Each row has a name. After each piece below comes the name of the row it's from, unless a question asks for something else. Each question is about the rows just above it. Some pieces are copies with a little noise.

[128 118 141 142] : W
[104 121 103 108] : R
[ 73  89 122 137] : G
[ 91 105 110 165] : V
[ 93  77 103 155] : K
[ 91 105  89 104] : Q
[129 115 118 130] : Y
[ 59  65 116 128] : L
[92 92 92 92] : U
[136  99 143 163] : A
q: [ 60  65 115 127] => L
q: [ 91 105  88 104] => Q
How many entries does [ 59  65 116] have? => 3
Y without one entry, shuffled: [118 129 115]. Gone: => [130]
Shuffled W with one entry gone: [141 128 142], missing => [118]
Times [164] occurs in A: => 0
Count of [91] in U: => 0

[168 134 125 138 114 144 132 108 135 104 137 151 163 146 147 130 127 116
 111 100 159 161 129 143 132 154 134 113 118  94 129 100 126 130 114 102
 166 145 175 148 129 133 119  95 151 129 176 175  86 104 101 128 129 111
 133 152 117  64 108 148 118 112] -> vivuv
[177 137 168 148  95 132 124 112 122  88 144 153 146 132 138 132 132 117
  90 105 160 130 140 127 139 133 104 133 104  99 124  99 126  87 116 138
 152 154 167 153 153 134 135 106  87 156 195 148 105 113  97 135 133  87
 147 132 133  83 142  87 132 133] -> Bop
[162 140 193 158  87 124 112 122  92 101 139 155 130 113 121 136 127 128
  78 106 140 117 120  96 140 116  80 145 114 117 127 118 125 155 122 152
 124 139 136 146 162 115 133 132 149 150 188 119 129 120 122 132 136  82
 141 116 146 114 179 123 147 142] -> Gadum
Times [129] occurs in vivuv: => 5
How many entries does [162 140 193 158  87 124 112 122  92 101 139 155 130 113 121 136 127 128
  78 106 140 117 120  96 140 116  80 145 114 117 127 118 125 155] have? => 34
How many times does Bop hold [87]? => 4
Among the named rows, does one hold [122 153 124 139] next to each other, in this order? => no
Which entry of Bop is missing from [132 146 134  88 153 147 135  95 117 124 177 113 106 140 133  99 142  87
 144 132  87  87 137 124  87 148 104 104 156 153  99  90 126 132 160 133
 138 148 132 154  97 133 167 138 152  83 105 132 112 130 135 133 127 153
 116 105 168 132 133 122 195]? => [139]

[105 137 122 110 122 133 143 136 136 123 117 137 141 114 114 117] -> zusov
[117 129 115 132 116 128 126 132 127 123 101 127  97 141 142 132] -> zipi
[128 141 116 142 128 132 140 133 136 118 116 127 108 145 136 126] -> bami
[ 97 138 123 116 128 132 144 165 136 104 149 148 185  89 121 149] -> Zepan
[ 99 139 124 114 122 134 141 156 136 102 143 146 173  95 120 145] -> teru
[164 135 123 101 122 132 121 132 131 135 127 121 119 127 125 132] -> simiv
[180 138 110 103 101 113 116 110 148 151 132 129 129 142 121 132] -> palo
[163 135 123 115 117 125 118 126 136 136 127 114 119 130 121 132] -> lis
[139 129 136 103 145 147 126 148 116 123 122 106 105 118 115 131] -> fona
Shuffled lis with one entry gone: [115 135 127 125 117 136 121 132 130 118 119 123 126 136 163], missing => [114]
q: [116 131 117 132 114 128 126 133 127 123 100 128  96 141 143 133] => zipi
Shuffled bami with one entry gone: [108 116 136 128 126 128 116 133 136 141 145 132 142 127 118], missing => [140]
q: [ 99 140 124 114 122 134 141 156 136 102 141 145 173  95 120 146] => teru
Times [113] occurs in zusov: => 0
Number of entries in [139 129 136 103 145 147 126 148 116 123]: => 10

[125 107 151 121 155 160 109]  mosus
[125 107 151 131 164 156 126]  Fidok
[108 119 157 124 129 190  93]  Pegir
[125 107 151 121 155 152 109]  nobor
[125 107 151 131 164 156 131]  kal
Which entry of Fidok is missing from [164 151 125 131 107 126]? => [156]
Times [107] occurs in kal: => 1
q: [108 119 157 124 129 190  93] => Pegir

[187  93 117 184 162] -> lonob
[ 96 186 120 137 168] -> Moz
[120 121 120  76 156] -> bef
Does one of the named rows hold [162 184 117  93] side by side, in this order? => no
Which entry of lonob is missing from [117 162 184 187]? => [93]
bef without one entry, shuffled: [120 156  76 120]. Gone: => [121]

[143 184 132 149  97] -> Zarad
[143 184 132 144  97] -> Gugiz
[114 107 133 123 141] -> raz
[105 140 126 116 147] -> refi
Count the entries of [143 184 132]: => 3
Is [ 97 144 132] printed in one of the named rows, side by side and in this order? => no
Among the named rows, does one hold [133 123 141] next to each other, in this order? => yes
q: [105 141 126 116 148] => refi

[139  96 101 132 150 140 139 121 139  90 100 139 154  99 122 140 103 140
 156  93 158 154] = motik
[123  96 101 132 150 126 139 121 152  90 100  98 154 149 131 137 151 135
  98 165  97 103] = redam
[127 152  84 133  96 131 171 112 172 154  63 154 135 131 128 171 151 156
  89 126 103 108] = lota
[125 160 131 121  93 130 125 124 128 161 125 160 100 162 128 128 164 131
  99 154  99  93] = Fugu
[128 105  79 129 136 134  97 138 177 102  75 112 161  94 130 164 111 147
 141  94 145 160] = mefug
How many times does motik hold [139]? => 4
How many times does motik hold [96]? => 1
Count the entries of [139  96 101 132 150 140 139 121]: => 8
Is [ 93 131 125 124] printed in one of the named rows, side by side and in this order? => no
Count the entries of [127 152  84 133  96 131 171]: => 7

[100 108  67 183 135 148  78 138  94 139 172 110 179 148  59 153 135 126] : niled
[132 139 103 157 135 115  97 139 130 138 147 119 157 114  95 118 147 107] : piz
[ 99  98 147 100 138 155 165 131 108 133 112 138  93 159 169 153  94 160] : leful
[141 150  92 172 133 104  79 142 136 139 155 115 173 101  76 108 161  93] : gusef
[176 176 196  78 135  74 169 138 187 133  79 148  81  71 203  69 141  99] : fil
[162 174  85 187 132  80  58 145 154 140 162 110 192  75  85  86 185  68] : Fepo
[141 138  92 172 133 104  79 142 136 139 155 115 173  71 194  70 144  97] : poka
[159 158 191  77 136  92 175 136 171 132  82 148  78 116 204  87 128 115] : firi
[ 87  90 104 141 137 165 125 133  89 136 144 124 134 168 114 166 105 155] : pofem
[133 133 157 103 136 119 139 135 140 134 106 138 101 119 168 116 120 129] : tusu
[165 164 186  83 136  86 166 137 175 133  86 146  86  84 195  82 135 107] : seban
Times [139] occurs in Fepo: => 0
firi without one entry, shuffled: [204 132 148  78 116  77 136  92 128 191 158  87 171  82 159 136 175]. Gone: => [115]
q: [141 150  92 172 132 103  79 141 136 138 154 117 172 102  76 108 162  93] => gusef
q: [ 87  90 104 141 137 166 125 133  89 137 144 123 134 169 114 167 105 155] => pofem
Which entry of poka is missing from [141 144  79 136 133 104 155 172  92  97 173 115  71 142 194  70 138]? => [139]

[113 176 120  68 126 151 106]  mel
[135 115 103 152 103 136 112]  tuge
[142  76 187 186 177  69 186]  vogef
[145  75 148 196 141  92 158]  luzi
[110 190  90  99  99 175  99]  Nogen
[110 190  90  57  99  94 166]  Nug
q: [114 175 119  70 125 153 106] => mel
How many times does Nogen hold [99]? => 3
Among the named rows, does one hold [103 151 103] next to each other, in this order? => no
How many times does luzi hold [75]? => 1
Which entry of Nug is missing from [ 57  90 190 110 166  94]? => [99]
q: [144  76 186 186 179  69 188] => vogef

[112 141 133 153] : Depap
[161 160 103  72] : fot
[112 141 142 153] : Kuvi
[142 125 126  95] : kaded
[131 137 149 135] : Ligu
[143  91 138 138] : pova
[126 145 127 121] : pomo
Does one of the named rows hold [145 127 121] side by side, in this order? => yes
q: [144  90 139 138] => pova
q: [125 145 127 121] => pomo
Which entry of fot is missing from [161  72 103]? => [160]
Number of entries in [131 137]: => 2

[132 121 133 134 118 131 132 132 134] -> duziv
[154 168 148  77 156  82  85  92  86] -> pib
[145  77 140 179  66 177 183 122 182] -> rosak
[132 121 133 134 160 131 132 132 134] -> leku
Is [133 134] printed in one of the named rows, side by side and in this order? => yes
Which entry of pib is missing from [148  86  77 154  92  82 168  85]? => [156]
Which entry of rosak is missing from [183 145 182  66 140 177  77 122]? => [179]
Times [121] occurs in leku: => 1
q: [156 172 148  75 158  82  84  93  86] => pib
Number of entries in [132 121 133 134 160 131]: => 6

[137 159 119 147 121 139 141 131 115 118 115 137 137 137 147 101 125 133
 117 149 118 127 119 124 125 125 141 112 129 118 129 123 113 111 125 120
 112 130 132 127 114 126 127 136  96 151 123 125 124 127 124 122 133 122
 132 126 118 132 123 118 136 118 114 123] = kevis
[144  75 119 140  95 131 146  96 145 126 147 119 141 141 157 116 145  99
 115 133 102 157 133 161 156  93 147 119 107 134 132 120 170 119 164  83
 101 130 128 171 122 160 134 126 140 110 103  81 109  86 103 151 150 151
 132 167 104 155 140  74 176 106  94  85] = Poges
[137 159 119 147 121 139 135 131 115 118 115 137 137 137 147 101 125 133
 117 149 118 127 119 124 125 125 124 112 129 143 119 123 113 111 125 120
 112 130 132 127 114 126 127 136  96 151 123 125 108 127 124 122 133 122
 132 126 117 132 123 118 136 134 133 123] = sab
[137 159 119 147 121 139 141 131 115 118 115 137 137 137 147 101 125 133
 117 149 118 127 119 124 125 125 141 112 129 143 129 123 113 111 125 120
 112 130 132 127 114 126 127 136  96 151 123 125 108 127 124 122 133 122
 132 126 118 132 123 118 136 134 114 123] = niv
[144  75 137 140  95 131 146  96 145 126 147 119 141 141 157 116 145  99
 115 133 102 157 127 161 156 118 147 122 107 115 132 122 170 119 164  83
 101 130 128 171 122 160 134 126 140 110 103  81 109  86 103 151 150 151
 132 167 104 155 140  74 176 106  94  85] = toki
q: [137 158 121 147 119 139 134 131 116 118 115 137 136 137 147 102 124 134
 116 150 118 126 119 124 125 126 124 112 129 142 118 123 114 110 125 120
 113 130 132 127 114 127 126 136  97 152 124 125 107 127 124 120 132 121
 130 126 116 131 123 118 135 134 133 123] => sab
toki without one entry, shuffled: [ 86  96 103 103 140 118  99 157 104 137 109 147 161 151 126 107 141 122
 140 131 144 115 128 145  81 157 110 119 160 140 147 155  85 101  94 150
 134 176 119  75 171 102 170 133 115  74 127 106 130 132 122 116 151 156
 164 132  95 167 146 122 145 126 141]. Gone: => [83]
Times [118] occurs in kevis: => 6
How many entries does [137 159 119 147 121 139 141 131 115 118 115 137 137 137 147 101 125 133
 117 149 118 127 119 124 125 125 141 112 129 118 129 123 113 111 125 120
 112 130 132 127 114 126 127 136  96 151 123] have? => 47

[132  91 145  80 117 114 113 113 133 137  91 115 106] -> pidiz
[134 120 133 110 147 150 143 108 146 138 120 142 152] -> kas
[139 174 110 175 169  60 172 121 172 139 179 167 164] -> loka
[134 120 133 110 147 150 143 108 113 138 120 142 126] -> sape
[135 126 131 116 153 141 150 106 149 138 126 148 130] -> Vebok
[139 174 110 175 169  60 172 121 143 139 179 167 164] -> vusaf
[134 119 134 111 140 150 137 113 141 138 120 136 126] -> fom
[134 115 136 103 145 159 141 147 147 138 114 114 114] -> lobin
[135 126 131 116 153 141  76 137 105 135  84  83 101] -> Gukel
[136 143 124 134 167 114 165 106 154 139 144 161 142] -> Nive
How many entries does [132  91 145  80 117 114 113 113 133 137  91 115 106] have? => 13
Among the named rows, does one hold [147 147 138 114 114] next to each other, in this order? => yes
Shuffled sape with one entry gone: [143 113 108 133 120 120 110 134 142 147 150 138], missing => [126]
q: [135 120 135 111 147 149 143 107 149 140 121 141 152] => kas
Count of [114] in lobin: => 3
Number of entries in [139 174 110 175 169  60 172 121 143 139]: => 10

[127 159 118 142] : zup
[102 132 153 107] : dum
[130 159 118 139] : Kem
[129 161 130 134] : fara
[146 148 117 144] : gabaz
[127 159 136 142] : batil
[ 99 123 154  99] : piva
[154 191 123 147] : gidun
[102 126 157 101] : Midek
[104 138 153 106] : rifas
[ 95 126 155  97] : zinim
How many times does piva hold [98]? => 0
How many times does gabaz hold [148]? => 1

